In the rows, zero is written as 128.
The rows below fall into families. The same turns and mirrors carry the whole set onto itself and the rows of a family onto each other. For each named row, which other rows are in its family? Write them in the order they are listed.
These 40 rows form 5 families of 8 rows each.
j_432: [152  97 124 123 137 121  82 139 138 158 124  92 167 127  99 133]
j_801: [123 129  77 147 126 144 127 106 142 108 122 125 137 111 130 146]
j_74: [148  90 127 123 145 111  87 131 132 147 116  90 163 135 108 117]
j_785: [106 130 150 104 127 120 157 162 111 144 133 107 147  99 133 138]
j_755: [118 142 130 157 163 153 135 133 126 161 121 108 147 161 147 151]
j_217: [109 156 133 137 152 145 147 114 114 133 141 107 129 156 147 146]
j_438: [131 112 122 130 169 114  93  97 137 118 111 118 153  91 125 115]
j_243: [122 130 125 142 157 131 113 110 146 106 118 122 152  87 108  98]
j_625: [104 141 148 131 175 155 101 120 158 156 154 139 130 132 135 123]
j_363: [ 95 127 153 103 127 109 148 154 118 154 127 114 130  99 130 141]
j_197: [130 111 123  90 161 169 132 141 120 161 144 119 178  91 140 118]
j_716: [136 115 118  78 147 158 134 138 123 165 150 125 150  97 153 111]
j_297: [113 113 142 104 145 115 148 137 106 154 121 124 152  85 148 161]
j_523: [107 123  73 126 115 152 123 117 145 120 120 143 153 110 119 129]
j_916: [ 94 124 119 107 102 115  91 126 154 161 134  97 159 131 121 154]
j_680: [ 95 112 137 122  91 112 100 143 147 164 137 117 146 123 122 142]
j_696: [140  91 113 115 153 130  87 132 127 170 136  78 162 136 111 139]
j_135: [113 134 140 107 171 174 112 112 149 159 162 139 150 129 147 128]
j_148: [142 120 135  74 152 155 127 151 113 159 136 105 170 102 135 119]
j_720: [128 105 125 115 130 120  85 116 125 149 141  67 147 137 101 129]
j_583: [118 138 145 149 163 173 118 126 154 168 163 117 140 130 136 126]
j_265: [124 112 140 146 164 135  88 105 154 120 119 143 150 102 126 120]
j_420: [112 112 110 133  94 117 113 151 158 156 140 103 152 119 108 150]
j_86: [140 105 117  70 155 155 123 144 114 160 138  98 162 115 138 118]
j_829: [110 134  71 128 115 138 129 103 143 126 119 120 142  95 131 132]
j_933: [107 154 118 151 138 154 139 113 114 144 127  94 139 161 141 133]
j_448: [116 122 147 112 146 107 155 146  98 148 116 121 132 107 147 134]
j_271: [120 126  75 148 121 160 132 109 133 120 113 123 138 125 128 134]
j_99: [ 93 117 122 130 107 114 112 142 151 175 143 102 140 115 111 160]
j_490: [105 118 104 123  85 123 115 140 163 160 135 113 147 116 115 135]
j_576: [116 140  80 130 134 145 129 117 145 114  99 125 169 108 129 121]
j_733: [127 106 126 140 162 122  97 109 128 109 110 134 150 106 103 114]
j_409: [106 144 155 132 166 159  96 108 155 156 151 121 158 132 146 115]
j_644: [121 154 149 112 170 167 107 105 143 153 155 127 148 134 148 130]
j_679: [114 144 104 141 160 155 136 125 118 146 125 111 126 170 138 140]
j_296: [109 142 134 141 156 142 152 117 101 141 126 113 124 155 135 148]
j_81: [138 120 122 141 164 136  87  98 149 116 116 137 147  96 122 131]
j_107: [103 126 145 127 142 124 165 149  98 147 119 115 148  95 128 140]
j_849: [140 101 119  89 149 154 141 127 106 158 153 107 149  82 137 133]
j_978: [144  89 118 112 126 134  88 133 115 158 132  84 158 146 115 120]

The rest of the family of j_438: j_197, j_696, j_829, j_933, j_99, j_409, j_107
The rest of the family of j_583: j_755, j_243, j_297, j_916, j_720, j_576, j_849
The rest of the family of j_296: j_74, j_363, j_135, j_265, j_86, j_271, j_490
The rest of the family of j_801: j_432, j_785, j_217, j_148, j_420, j_644, j_81

The rows below fall into families. The same turns and mirrors carry the whole set onto itself and the rows of a family onto each other. For each named row, which other rows are in its family? Write them in the order they are listed.
These 32 rows form 4 families of 8 rows each.
j_678: [110 125 119 108 128  89 111 117]
j_171: [121 149 111 100 126 106 116 120]
j_745: [139 134 106 105 101 110 142 119]
j_601: [133 110 157 165 136 135 137  95]
j_489: [127 113  98 106 113 112 133 100]
j_592: [132 129 108 110  93 106 119 134]
j_484: [133 139 131 103 128  92 125 141]
j_143: [121 114  99 111 103 109 110 115]
j_941: [125  93 113 115 110  99 113 124]
j_203: [145 112 124 109 108  97 147 131]
j_781: [119 135 126 107 122  85 117 130]
j_233: [125 137 142 153 144 161 122 101]
j_90: [126 132 140 161 129 149 131  83]
j_904: [129 116 156 157 152 151 125 109]
j_11: [133  92 115 111 120 100 138 112]
j_838: [145 131 166 163 124 133 146 114]
j_303: [113 138 118 106 122  91 113 122]
j_957: [160 132 135 159 130 160 111 114]
j_191: [114 119 111 104 141 101 110 108]
j_803: [165 128 144 160 130 155 115 123]
j_550: [157 119 136 161 136 158 109 110]
j_163: [156 106 153 167 132 137 108 118]
j_214: [163 116 145 162 136 153 113 119]
j_743: [139 130 166 156 144 146 134 127]
j_641: [152 146 132 160 117 154 106 109]
j_681: [164 136 153 164 118 141 115 130]
j_276: [135 108 122 114 101  95 122 141]
j_929: [145 116 133 165 132 150  99  97]
j_955: [138 152 148 158 117 146 141 102]
j_247: [135 151 152 152 135 157 131 119]
j_989: [126 109 131 107 141  87 120 129]
j_118: [116 122 128 109 128  83 115 126]

The rest of the family of j_203: j_745, j_601, j_489, j_90, j_11, j_838, j_955
The rest of the family of j_929: j_171, j_484, j_191, j_163, j_641, j_681, j_989
The rest of the family of j_592: j_143, j_941, j_233, j_904, j_743, j_276, j_247

The rows below fall into families. The same turns and mirrors carry the whole set onto itself and the rows of a family onto each other. For each named row, which other rows are in its family? Write them in the order they are listed.
These 40 rows form 10 families of 4 rows each.
j_997: [120 147 144 132 121 153 135 130 120 120  98 137 137 114 179 125 126]
j_406: [122 121 139 131 115 136 116 126 108 125  95 128 153  99 176 124 126]
j_710: [112 150 145 105 133 132 107 116 100 132 131 131 157 109 170 105 112]
j_714: [138 147 117 109 153  80 101 147 108 114 115 130 157 146 147 122 121]
j_97: [121 135 117 128 140 153 117 119 129 124 110 126 140 111 190 109 134]
j_504: [120 136 130 121 139 151 118 120  92 130 109 143 125 106 175 108 119]
j_819: [119 104 115 153 101 152 156 138 126 111 146 113 120 114 126  97 130]
j_235: [147 173 151 103 146  95 102 137 119 117 153 135 135 138 139 139 119]
j_541: [120 116 135 138  99 154 159 119 127 130 142  95 105 115 120 107 115]
j_831: [122 131 135 124 136 139 120 119 117 130 103 123 148 108 178 140 158]
j_844: [139 118 113 117 134  99 118 152 144 124 162  94 122 159 101 111 112]
j_528: [144 162 119  97 135  83 102 117 115 122 117 121 155 149 129 129 133]
j_273: [130 113 138 154 117 162 150 150 141 127 139 100 110 102 134 117 129]
j_895: [141 161 140 114 140  98  87 136 117 126 124 131 155 163 145 139 135]
j_915: [124  93 149 131 111 150 129 111 126 105 136  94 130 117 147  87 147]
j_121: [122  91 134 140  95 155 132 132 144 135 142  92 119 114 130 114 117]
j_176: [134  95 130 151 130 111 125 144 153 113 130 112 112 162  94 115 134]
j_251: [127 108 129 163 118 155 151 120 126 121 144  92 123 113 120 101 117]
j_823: [150 127 118 111 136 106 119 130 123 125 153  98 111 155  79 114 132]
j_21: [121 106 149 143 104 150 135 106 149 127 130 113  96 110 123 102 124]
j_828: [152 135 110 127 153  94 112 145 129 116 170 123 118 160 103 119 122]
j_636: [148 160 130 122 142  96  99 130 101 108 120 155 150 136 161 124 126]
j_397: [122 152 127 125 152  94 103 149 129 140 127 149 140 153 117 134  98]
j_694: [143 157 125 105 143  93  75 128 120 143 117 128 131 148 148 127 128]
j_488: [118 142 147 144 136 144 125 118 119 129 110 115 142 118 192 122 129]
j_158: [133 102 132 155 121 146 154  98 144 104 129 110 119 108 123 129 136]
j_76: [131 124 114 117 143 113 121 123 155 125 161 121 107 153  83 111 122]
j_780: [134 100 130 130  96 169 131 121 121 112 138 114 107 120 127  90 126]
j_728: [151 156 125 103 158 107  95 142 117 116 107 140 143 154 140 134 142]
j_368: [126 153 115 110 155  92 105 137 110 133 116 148 119 166 145 131 123]
j_573: [140 148 154 125 136 125 125  95 122 101 116 117 135 108 182 117 131]
j_292: [127 158 126  99 162  94 107 140 116 110 136 157 140 145 133 120 138]
j_381: [130  98 124 150 111 145 136 114 144 131 166 100 101 128 119 118 127]
j_372: [141 125 123 129 104  91 113 149 119 129 151 116 110 152  84 116 126]
j_437: [118 139 161 126 122 130 119 121 108 112 105 149 128 102 173 110 140]
j_667: [140 116 116 119 113 111 119 136 140 116 146 118 100 180  97 113 129]
j_444: [153 142 122 128 116 105 130 147 139 117 155  99 118 142  86 106 105]
j_154: [125 124 145 145 100 147 122  99 118 124 116 131 132 104 177 123 130]
j_337: [149 126 123 133 124 109 112 139 123 117 157 108 135 158  74 119 124]
j_144: [140 125 129 134 133 117 130 141 140 120 167 129 119 138  80 149 123]

The rest of the family of j_823: j_997, j_541, j_728
The rest of the family of j_337: j_895, j_251, j_488
The rest of the family of j_780: j_504, j_368, j_667
The rest of the family of j_144: j_235, j_158, j_573
The rest of the family of j_97: j_819, j_694, j_372
The rest of the family of j_844: j_406, j_714, j_121
The rest of the family of j_21: j_76, j_292, j_437
The rest of the family of j_154: j_828, j_636, j_381

The rows below fall into families. The same turns and mirrors carry the whole set onto itself and the rows of a family onto each other. For each named row, which other rows are in its family? Write them in the order they are listed.
These 18 rows form 6 families of 3 rows each.
j_393: [142 102 146 111 115 153 120  87 111 114]
j_810: [145 131 149 137 114 147 168 145 118  85]
j_194: [112 153  99 105 134 141 140 129 158  94]
j_183: [124  99 120  98 121 132 115  83 103 110]
j_261: [100 149  83 111 131 163 156 126 128 112]
j_100: [141 110 127 147 123 120 159 124  95  72]
j_167: [136 127 120 147 113 126 173 138 124  72]
j_231: [141 128 100 101 101 127 110  94 125 112]
j_136: [129  86 129 117 121 125 120  84 119 101]
j_20: [135 126 135 128 117 117 166 140 108  68]
j_763: [136 118 128 116 112 106 134 155 124  94]
j_19: [100 128  79 124 127 164 146 118 135 126]
j_931: [121 142  95 120 135 183 154 136 115 123]
j_501: [101 136  84 137 144 161 163 132 119 104]
j_912: [117  99 107 118 138 146 119  75 106 108]
j_283: [158 130 142 133 123 144 164 130 105  70]
j_447: [134 100 137 102 141 157 116  90 108 113]
j_861: [112 143 108 117 129 187 149 120 135 126]

The rest of the family of j_167: j_136, j_19
The rest of the family of j_283: j_931, j_447
The rest of the family of j_861: j_393, j_810
The rest of the family of j_183: j_261, j_20

The rows below fall into families. The same turns and mirrors carry the whole set onto itself and the rows of a family onto each other. For each named row, which other rows are in its family? Write them in the order they are listed.
These 32 rows form 4 families of 8 rows each.
j_700: [106  81 105 164 133 129  71 123 119  93 102 150 168]
j_425: [ 81  72 115 149 133 137 158 105 160 128 149 124 187]
j_544: [105  95  89 177 145 135  84 128 125  87 106 159 167]
j_638: [ 85  69  91 171 131 168 131  92 141 121 135 140 175]
j_627: [ 71  93 114 147 144 156 151  91 136 124 148 123 186]
j_746: [102 114 122 161 140 122 105 118 118  87 113 132 209]
j_878: [108  98 137 137 146  90 114 156 114 106 125 123 166]
j_883: [106 114 109 158 139 137  82 129 116  83 113 165 167]
j_884: [112 114 145 138 151 102 132 151 121  96 118 131 171]
j_422: [ 78  63 110 138 160 162 120 122 149 140 131 151 130]
j_87: [ 75  76  94 157 143 176 130  90 144 119 132 148 157]
j_652: [ 75  80 131 126 164 136 148 133 140 145 149 124 149]
j_128: [ 73  63 107 157 141 168 117  83 135 128 131 145 168]
j_961: [115  94 113 155 157 114 113 161 127  95 110 158 129]
j_72: [107 122 129 154 133 119 107 120 105  80 124 149 186]
j_702: [117 106 130 139 144  94 120 160 129  94 114 126 159]
j_730: [ 90  86 132 123 156 149 156 145 157 138 139 126 152]
j_497: [108 125 129 145 146 102 121 150 108  90 133 144 162]
j_111: [ 80  79 107 135 160 167 140 124 153 131 133 149 127]
j_138: [ 96  64 105 147 145 170 135 124 156 128 124 155 128]
j_464: [118  91 104 154 144 115  94 156 137  91 101 150 138]
j_906: [104  95 129 156 130 106 100 117 108  95 117 125 199]
j_868: [ 70  80 126 145 145 140 144  94 127 134 151 119 187]
j_913: [112  94  98 169 128 125  84 123 130  81 100 144 177]
j_42: [ 75  96 126 125 160 148 160 126 145 134 149 123 156]
j_856: [107 116 110 149 153 121  96 159 119  92 122 161 143]
j_943: [111 109 124 154 129 105 111 127 122  85 113 121 198]
j_847: [ 85  60 105 155 129 160 137  93 167 122 131 145 173]
j_840: [ 81  74 115 133 149 137 155 136 172 137 147 127 162]
j_870: [ 78  92 117 146 142 147 151 113 142 131 150 111 199]
j_732: [110  83 114 146 151 112  87 160 126 105 110 148 136]
j_68: [ 86  62 106 140 145 160 133 126 179 132 129 149 148]

The rest of the family of j_943: j_627, j_87, j_702, j_111, j_464, j_913, j_42
The rest of the family of j_746: j_544, j_638, j_884, j_961, j_730, j_138, j_870
The rest of the family of j_72: j_425, j_883, j_497, j_856, j_847, j_840, j_68

The rows below fall into families. The same turns and mirrors carry the whole set onto itself and the rows of a family onto each other. For each named row, which other rows are in its family? Write them in the order they are listed.
These 32 rows form 4 families of 8 rows each.
j_953: [136 118 107 146 147 146 137 137 148 156 118  94 149 111]
j_768: [139 165  85 120 141 103 117 132 145 126 135 118 112 121]
j_562: [104 118  63 137 105 117 151 122 124 148 123 121 151 138]
j_291: [112  65 126 132 113 134 160 137 117 122 106 124 138 126]
j_466: [164 109 146 133 148 129 108 132 121 120 141 129 103 118]
j_240: [146 112 107 151 140 153 132 138 136 153 112  99 136  98]
j_452: [123 139 138 168 125  86 143 116 113 131 130 110 147 119]
j_198: [163 109 159 130 142 120 132 147 125 115 137 120 109 118]
j_500: [112 138 139 158 111  97 156 119 110 128 137 103 144 121]
j_629: [126  97  73 116 129 136 113 140 146 117 123 153  97 126]
j_762: [128  94  84  98 122 153 125 151 143 117 129 140 109 132]
j_364: [135 167  94 141 134 112 108 116 152 132 141 127 127 129]
j_126: [139  94  86 104 132 139 113 159 148 126 119 142 111 133]
j_239: [ 88 124  65 132 102 116 138 131 133 137 120 125 147 136]
j_275: [117 122 119 127  96  95 125 122 115  89 158 150 113 133]
j_62: [113 127 113 114  95  97 121 136 115 100 145 159 118 146]
j_890: [119  64 122 133 120 137 157 130 100 109 124 134 128 118]
j_693: [162 102 155 129 136 120 122 142 130 116 128 138 101 118]
j_60: [148 114 159 129 141 122 118 146 133 101 136 129 104 114]
j_286: [126 142 145 156 121  97 152 116 101 135 143 113 139 126]
j_124: [144 164  98 128 147 109 116 139 153 134 145 130 124 125]
j_711: [113  68 137 146 107 136 151 137 110 123 124 133 143 132]
j_395: [107 119 115 115 106  86 137 130 120  97 148 151 119 154]
j_339: [138 107 111 146 152 143 149 130 141 157 114  98 138 100]
j_36: [107  68 127 133  99 131 153 128 103 122 115 128 132 121]
j_804: [ 90 121  70 141 107 120 157 115 130 121 124 133 151 130]
j_761: [137 108  97 147 159 153 140 124 138 151 107 111 142 116]
j_863: [114 115 117 117  95  90 133 141 109  96 139 152 107 143]
j_317: [139 168  99 129 131 102 110 141 141 131 150 121 117 127]
j_18: [ 89 131  70 131 110 120 148 124 126 140 133 120 156 127]
j_371: [125  91  80 104 125 143 118 150 155 121 117 143 118 119]
j_108: [129 133 142 160 126 113 151 106 105 124 142 109 157 122]

The rest of the family of j_36: j_62, j_693, j_286, j_124, j_339, j_18, j_371
The rest of the family of j_60: j_768, j_562, j_240, j_452, j_762, j_711, j_395

